In the rows, zero is written as 128.
The rows of Z fall into 4 groups, which share some directions, and each row is roughly a mix of its group's hidden directions.
Z (136 x 10):
[[133  91 152 132  85  79 162 181 133 126]
 [110 105 177  75 120  95 135  81  99 134]
 [117 160  95 112 192 174 114 127 156 153]
 [134 110 134  74 155 153 197 155 130 142]
 [101 109  52 133 110 123 101 105 132 170]
 [157 118 129 181  80  95 161 149  91 141]
 [ 61 146 170  92  99 137 120 118  97 150]
 [121 128 127 128 111 140 149  54 162 180]
 [134 124 126  98 162 183 165 174 120  89]
 [121 178 144  98 131 149  56 141 145 107]
 [171 111 158 148  71  90 155 156 107 115]
 [163  98 120 139 115 138 100  63  76 132]
 [151 137 113 129  79 107  83 168  98  82]
 [ 95 124 169 102 105 116 141  87  71 159]
 [158  91  98 107  96 169  88  85 140 145]
 [124 133  82 140 124 190  89 160 159 104]
 [101 158 109  85 157 141 128 165 191 132]
 [126 141  89 174 101 116  78 146 145  78]
 [134  88 172 117 131 176  80 161  99 120]
 [126 140 152 112 141 162 143 166 207 134]
 [155 151 103 153 131 140  56 160 130  90]
 [136 145 123  67 143 149 148  76 170 153]
 [131 109 143 145 143 116 171 204 124  91]
 [161 119  78 122 192 150 126 100 141 162]
 [114 113 133 129 164  98 187  89 155 172]
 [157  93  87 194 128 128 161 151 112 111]
 [170 152 110  85 165 167 100  89 149 116]
 [122 131 133  99 189 180  93  87 123 128]
 [127 112 168  89 124  64 178 141 135 129]
 [113 152  89 133 141 150 138 179 190  99]
 [122 123 176 120  88 120 136  96  61 154]
 [146  90  80 100 147 162  77 104 130 154]
 [115 125 112 153 138 182  75 121  80 160]
 [165 113 171 107 131 117 102 105  72  85]
 [ 90  92 112 169 125 179  87 146 101 115]
 [ 98 168 138 109 138 121 194 170 159 118]
 [131 106 112 172 140 165  81 184 105 111]
 [109 119 113 153 160  68 183 125 101 150]
 [ 92 112 110 138 202 141 121  80 138 117]
 [167  81 118 140  84  72 130 145 137  98]
 [154  72 147 134 122  74 176 134 102 118]
 [140 147 122  97 196 147 133  69 142 124]
 [107 112 112 136 172 143 162 118 162 196]
 [ 95 118 129 111 159 144 107 157 126 207]
 [149 167  97  71 160 143 129 130 181 138]
 [111 166 101  91 138 148 109  57 122 151]
 [ 88 113 167 188  86 106 127 125  95 134]
 [128  84  82 128 114 105 140 131 115 200]
 [128 121 149 109  90  79 149 176 181 139]
 [115 148 143 151 112 160  97 130  47 142]
 [137 139 116 115 105 192  79 117 162  90]
 [120 122 112 170 123 101  83 105  85 183]
 [102 146 171 162 165 129 160 178 148  96]
 [136 150 117 112 114 148 123 200 170  86]
 [106 139 110 120 146 109 162 173 183 178]
 [131 105 167  68 157 120 128  95 151  82]
 [155 189 100 151 111 135 121 174 172 139]
 [113 117 180  97 128 101 118 199 111 115]
 [134 143 170 147  86  89 169 174 133  99]
 [102 141 165  72 133 132  68 124 122 163]
 [130 132 143  97 124 125 124  45  93 157]
 [103 169 129 110 129 125 195 125 180 146]
 [123 110 134 179 113 152  60 151  93 135]
 [ 88 138 183 146  92 136 161  96 118  88]
 [161 128 119 191  87 115 135 176  98 133]
 [114 176 143  83 139 144  63 147 150 135]
 [122 129 155  85 139 135 118  50  92 119]
 [116 171 171 105  84 104 129 159 106 172]
 [148 134  50 136 156 143 119 108 143 172]
 [131 135 147 149 124 123 132 200 178  88]
 [142  93  97 175 124 172 110 107 126 182]
 [180 126 111  86 161 165 113 165 159 152]
 [149 112 111 200  99 137 122 162  84 115]
 [144 111 126 134 152 170  76  85  78 112]
 [101 134 180  84 119  99 127 188 131 111]
 [136 106 147 132 123  88 129  87  59 164]
 [ 98 184 139 112 121 187  80 125 118 126]
 [ 76 108 118  95 175 130 144 149 179 149]
 [151  94 168 161 139  94 167  92  87 111]
 [ 96 196 153  99 120 144  99 124 174 130]
 [158 164 135 110 106 104 120 178 190 113]
 [107 112 144 180 168  92 176 166 124 130]
 [126 101 140  82 129  91 142  73 124 180]
 [132 140 120 125 104 156  75  87  72  95]
 [112 143 134 179 112 105 170 174 122  79]
 [ 98 191 124 117 148 162 119 171 169 122]
 [146 154 154  75 161 144  85 108 127  82]
 [125 101 133 132 121 196 146  68 132 159]
 [155 102 158 118  83  89 155 186 140 115]
 [165 165 133 109 147 122 146  56  96 111]
 [119 163 153 114 128 114 130 127  47  91]
 [133 147 141  71 122 128 129  70 122 183]
 [130 127  88 146 119 131  93 200 101 162]
 [150 105 157 148  97 101 112 203 103 128]
 [136 180 140 110 192 180 124 114 135 133]
 [158  93 170 151  91 130 128 159  72 146]
 [138 126 162 120 113  89 110 103  75 186]
 [154 178 153 102  81 109 125 120 156  79]
 [109 113 125 174  76 123 129 189 124 161]
 [160  97  99 118 138 151  78  88 126 179]
 [170 131  73 190 138 150 120 145 137 154]
 [122  79 129 176  97 130 113 164  82 158]
 [127 142 123 172 107 121  43 134 126 145]
 [115 182 153  73 126 142 107  79 124 151]
 [135  74 166 139 103  92 136 157  84  97]
 [121 122 160  64 132  95 173  89 122 109]
 [118 108 114 200  85 124 112 138  82 137]
 [ 91 144 108 167 106 123 164 194 149 136]
 [152 130  87  72 162 155  99 114 172 132]
 [138 185 150  70 110 139 126  77 118 131]
 [113  90 108 138 169 161 156  79 118 175]
 [166  96  96 164 132  91  85 156  92 113]
 [167 104 105 119 159 145 122 174  97  72]
 [135 150 127 100 105 177  76 115  78 104]
 [147 142 148 122  98  97 129 192 153  77]
 [184 149 132 109 162 105 188 138 156 140]
 [152 134  97 106 204 143 118 128 174 130]
 [132 120  97 172  59 126  96 123  91 137]
 [ 82 167 178  75 131 159 127 135 144 134]
 [107 125 156 128 174 111 203 103 143 123]
 [159 133  90 147 141 181 174 123 155  87]
 [ 73 177 157 121 148 135 143 164 163 103]
 [179 171 109 117 177 106 160 138 157 106]
 [141 146 126 100 153 143 126  48 124  86]
 [135 170  98 122 135 156 172 110 195 135]
 [164  97 145 137  58  94 136 161 111 120]
 [115 117 134 175 149 105 167 162 156  71]
 [ 74 128 173  65 117 120 127  95 118 130]
 [101 120  92 117 185 175 113  84 149 125]
 [ 85 141 158 141 110 133 209 123 143 129]
 [100 131  90 153 164 188 129 124 178 124]
 [136 123 194 129 126  78 153 121  78 115]
 [162 120 105 147 135 160  50 140 111 105]
 [124  90 137 149 150 105 155 117  53 157]
 [147  77 113 194 113 116 112 132  83 124]
 [121 150 174  81 139 119 123 117 100  62]]
In each list below, three rows fit none of the groups, and each other row fits one group, some only roughly. Which are they? Name them in the order they come.
    Z267: [136 127 172 155  79  83 137 150  94  92]
    Z261: [122  80 131 179 112 108  83 177 108 132]
    Z53: [129  87  95 149 175 113 145  87 105 174]
    Z727: [ 69 126 189 117 114 138 176 137 112 130]
    Z357: [115 148 180 145 126  83 127  86  74 126]
    Z439: [154 116 141 158 103 104 211 144 124 123]
    Z205: [140 129 108 209 119 164 119 149 117  94]
    Z938: [130 107 130 122 143 115 106 213 166 112]
    Z139: [124 190  89 145 163 171  97 126 148 116]
    Z656: [158  97 108 190  97 155  87 137 100 131]
 | Z267, Z261, Z439
    Z426: [116 127  60 167 139 150 104 166 149 157]
    Z522: [181 138  62 137 151 160 144 136 158 118]
    Z127: [131 119 133  92 150 126 190 163 178 157]
    Z19: [ 92 188 102 104 159 154 139 135 176 119]
    Z598: [173 157  87 127 115 163 121 133 190 110]
    Z765: [126  82 127 121 131 168  85  64 106 114]
    Z888: [136 109  80 164 105 132 108 188 136  87]
    Z207: [ 90 119 184 132  96  73 146 113  97 119]
    Z504: [130 153  93 126 165 151 165 155 173  79]
    Z317: [127 130 105 102 168 166  79 103 168 165]
    Z585: [173 103  80 158  85 160 124  90 127 138]
 | Z598, Z504, Z585
    Z165: [145 158  96 113 106 161  91  74  98 160]
    Z141: [136 112 198 139  96 100 156 139  81 128]
    Z853: [119 160 121 164 125  73 112 189 141 155]
    Z891: [ 93 130 137 165  86  97 126 198 133 136]
    Z858: [147 108 186  96 121 120 152  78  87 112]
    Z879: [152 167  92 110 149 157 165 152 181 104]
    Z791: [143 178 165 102 127 113 192 150 131 101]
    Z435: [ 87 121 120  78 131 152  86 174 165 136]
    Z519: [143 153 116  99 167 186 101 119 181 124]
    Z917: [118 126 162 108 154 116 159  85  70 168]
 | Z891, Z791, Z519
    Z180: [130 126 146 144 111  53 145 130  76  99]
    Z408: [177 122 108 117 113 128 125  57  86 146]
    Z440: [133 163 111  68 109 159 121 126 190 122]
    Z619: [152 145 107 118 176 174  94  88 150  94]
    Z915: [110 132 154 129 195 141 152  79  96 155]
    Z664: [ 87 129 131 163  92 104  76 118  84 155]
    Z848: [172 108  92 111 180 144  83 107 106 107]
    Z73: [135  66  99 143 141 151 108 185 140 101]
    Z69: [167  97 116 140  88 146 104 126  78 178]
    Z984: [127 107 118 169 140 184  90 171 148  95]
 | Z664, Z848, Z73
    Z827: [142 163  91  95 148 161 126 120 189 162]
    Z567: [165 126 140  78  72  93 147 162 144 135]
    Z571: [132 150 109 135 118 164 109  80  55 138]
    Z989: [169 106  99 155 143  83 117 130  65 144]
    Z652: [129  79  87 142 137 197 108 102 118 132]
    Z185: [132 153 147 113 111 131 132  47  83 124]
    Z666: [102 194 133  98 129 104 143  80 155 150]
    Z772: [127 131 119  76 163 119  94 149 169  74]
    Z17: [123  98  90 155 126 171  65 166 129 127]
    Z423: [167 126  85 155 147 195 110 140 137 100]
    Z595: [118 155 125  60 103 147  94 161 168 134]
 | Z571, Z989, Z772
    Z300: [106  63 160 127 126 137 127 108  71 158]
    Z294: [110 125  95 167 150 128 163 201 145 133]
    Z422: [132 140 130 175 107  71  90 163  92 111]
    Z963: [123  86 144 162 104  82  92 112  80 151]
    Z715: [106 125 156 169  92 118 148 178 160  83]
    Z10: [169 112 141  89 138 105 119  72  75 127]
    Z2: [148 127 135 164 103 113 143  84  57 153]
    Z160: [160 141 166 169  98 124  82 145  82 105]
    Z513: [132 161 102  56 137 146  99  96 160 126]
    Z492: [ 94 108  82 178 109 141  94 105  94 155]
    Z418: [159 174 131 190 133 116 169 158 134 103]
    Z785: [157 110 132 167 116  96 166 176  89  95]
    Z340: [123 110 148  81 118 146  63 111 168 156]
 | Z715, Z10, Z160
    Z107: [150 112 102 146 104 118 121 209 147  97]
    Z472: [118 134 175 115 145 135 138  65  70 135]
    Z344: [134 133  88 131 151 156 104 181 172  82]
    Z187: [ 97 114 206 133 108  91 134 129  94 140]
    Z701: [112 188 138 110 148 125 129 189 147  89]
    Z176: [ 80 134 101 145 136  99 150 170 187 111]
    Z991: [123  97 121 130 126 155 133  84 134 209]
    Z714: [136 135 175 182 113 108 173 161  93 127]
    Z675: [ 55 157 120  98 147 162 128 125 166 144]
    Z820: [134  68 151 102 131 104 151 121  69 102]
    Z789: [120 113 158 116 118  86 177 116  98  68]
    Z663: [128 125 125 141  70 101 108 124  56 108]
 | Z344, Z187, Z663
    Z730: [118 146 165  70  81  91 147  97 132 115]
    Z490: [137 181 111  55 152 132 135 108 145 107]
    Z123: [154 122 151 125 134 139 164  64 108 184]
    Z868: [150 157 111 128 134 167  95  55 110 110]
    Z379: [117 139  90 149 129 141  93  50 100 129]
    Z974: [137 131  80 101 135 112  53  99 125 148]
    Z216: [102 164 159  98 111 139 168  73 165 116]
    Z670: [115 192 115 112 125 113 144 119 195 149]
    Z948: [168 143  79 122 147 180 120 110 178 138]
    Z616: [ 89 141 128 139 184 124 186  85 136 140]
    Z940: [ 99  70 135 108 143 130 107 113 124 197]
    Z424: [ 96 178  81 112 168 126 170 120 154 114]
 | Z490, Z123, Z974
    Z556: [123 112 139 188 133 113 164 108  62 131]
    Z206: [167 115 137 140 104  99 155  76  79 161]
    Z381: [ 95 109 184 141 102  85 141 133  82 102]
    Z84: [122 144 130 121 129 202  80  88 145 140]
    Z530: [144  65 143 120 108  87  86 134  85 129]
    Z132: [153 154 131  57 146 119 116 101 145  80]
    Z776: [121 129 150 127 154 115 186 192 165 119]
    Z331: [167  99 135 145 109 127 105  86  79 178]
    Z429: [156  96 168 101 108 105 141  87  70 134]
    Z174: [144 123  96 160  91 101  80 183 130 106]
    Z752: [160 107  84 131 129 136  61 171 106 129]
    Z824: [140  85 129 172 103 108 150 149  78 171]
 | Z556, Z530, Z752
    Z725: [122  91 186  64 120 124 120 116 147 154]
    Z356: [133  95 153 103 159 147 202 131 161 135]
    Z629: [170  94 105  75 151 116  93  96 107 155]
    Z576: [118 134 131 104 137 183 102  73 128 180]
    Z362: [116 113  81 136 103  93 127 187 176 121]
    Z140: [149 171  84 142 170 172 122 114 152  90]
    Z852: [155 140 104 147 114 138  60 180 106 108]
    Z47: [107 168  88 163 126 117 105 174 142  79]
    Z278: [113 150 169  95 150  90 196 140 130 124]
    Z270: [134  88 156 124  75  91 188 127 119 120]
 | Z725, Z852, Z270
    Z370: [100 167 113 117 149 154 152 169 177  85]
    Z854: [110 137 176  91 131 118  75 134  98  79]
    Z943: [144 128  65 173 127 168 143 149 168 114]
    Z790: [136 172 166  71 130  87 166 105 128 122]
    Z326: [111 154 157 113 158  99 194 139 173 136]
    Z711: [117 141 182 113 107 105 204 115 130 124]
    Z301: [118 156 118  84 140 158 169 126 179 173]
    Z833: [107 115  78 150 194 129  87 123 130 153]
    Z613: [120  99  84 204 116 140 154 143 110 143]
    Z592: [137  94 173 135 116  72 180 157 131 115]
    Z856: [128 134 157 100 134  79 173  67 109 117]
    Z28: [105 141 164 166  96 114 165 133  76 167]
 | Z943, Z711, Z833
    Z480: [120  93  90 137 107 115 110 198 167 113]
    Z957: [131 125 150  63 183 138  93  94 117 130]
    Z266: [121 128  75 128 149 159  75 143 176 103]
    Z6: [140  94  86 160 106 118  80 116  76 148]
    Z574: [112 168 148  95 129  88 159 174 166 156]
    Z313: [137 148 159  59 139 104 122 107 172  98]
    Z292: [114 154 140 155 138 122 120 213 160 118]
    Z796: [113  60 150  88 123  94 148 138 108  93]
    Z273: [141 151 114  75 148  96 167 130 187 118]
    Z540: [ 97 178  78 136 135 157  88 146 167 124]
    Z892: [ 89 122 174 148  92  69 135 130  95 141]
    Z112: [114 148 158 187  90 105 138 179 151 118]
    Z553: [116 155 127  86 155  89 180 134 175 147]
    Z361: [109 143 147  86  89  90  82 161 126 165]
    Z258: [160 100 100 178 129 103 135 166 102  79]
 | Z796, Z112, Z361
    Z969: [139 104 140 174  56 100 148 139 101 122]
    Z637: [125  96 128  93 109 136  43 142 114 123]
    Z97: [106 188 107  88 135 159 138  95 147  88]
    Z410: [115 155 131 134 129 187  79  99 134  77]
    Z655: [139  78 150 180 131  75 151 146 122 156]
    Z299: [117 134 141  74 182 150 154  74 140 133]
    Z460: [159 133 131 180 102 129 127 123  52 120]
    Z241: [158 140  84  98 157 173 131 104 178 147]
    Z355: [131 156  95 179  85 118  80 166 141 125]
    Z290: [165 117 123 154 104  91 155  70  83 129]
    Z68: [155  83 157  67 145  87 122 107 146 141]
    Z680: [135  81 127  52 126 137  87 120 149 128]
    Z119: [140 161  98 121 160 167 144 183 169 103]
 | Z637, Z299, Z355
    Z642: [144  80 176 139 130  77 158 112 100 157]
    Z434: [114 138 123 102 103  92 112 203 166 127]
    Z589: [113 125 131  85  85 142  93  72  93 151]
    Z135: [108 175  91  81 145 178 134 120 162 135]
    Z233: [125 133 137 176  97 159  99 178  87 158]
    Z867: [ 96 129 136 155 112 115  97 203 158 103]
    Z142: [122 170  87 127 112 167  68 104 133 100]
    Z736: [146  69 156 138 142  93 187 108 114 136]
    Z657: [ 90 136 199 129 105  95 115 169 116 120]
    Z523: [115  69 160 137 115 127 161 104  67 126]
    Z874: [102  93 153 169  98  86 122 112  92 172]
 | Z434, Z867, Z657
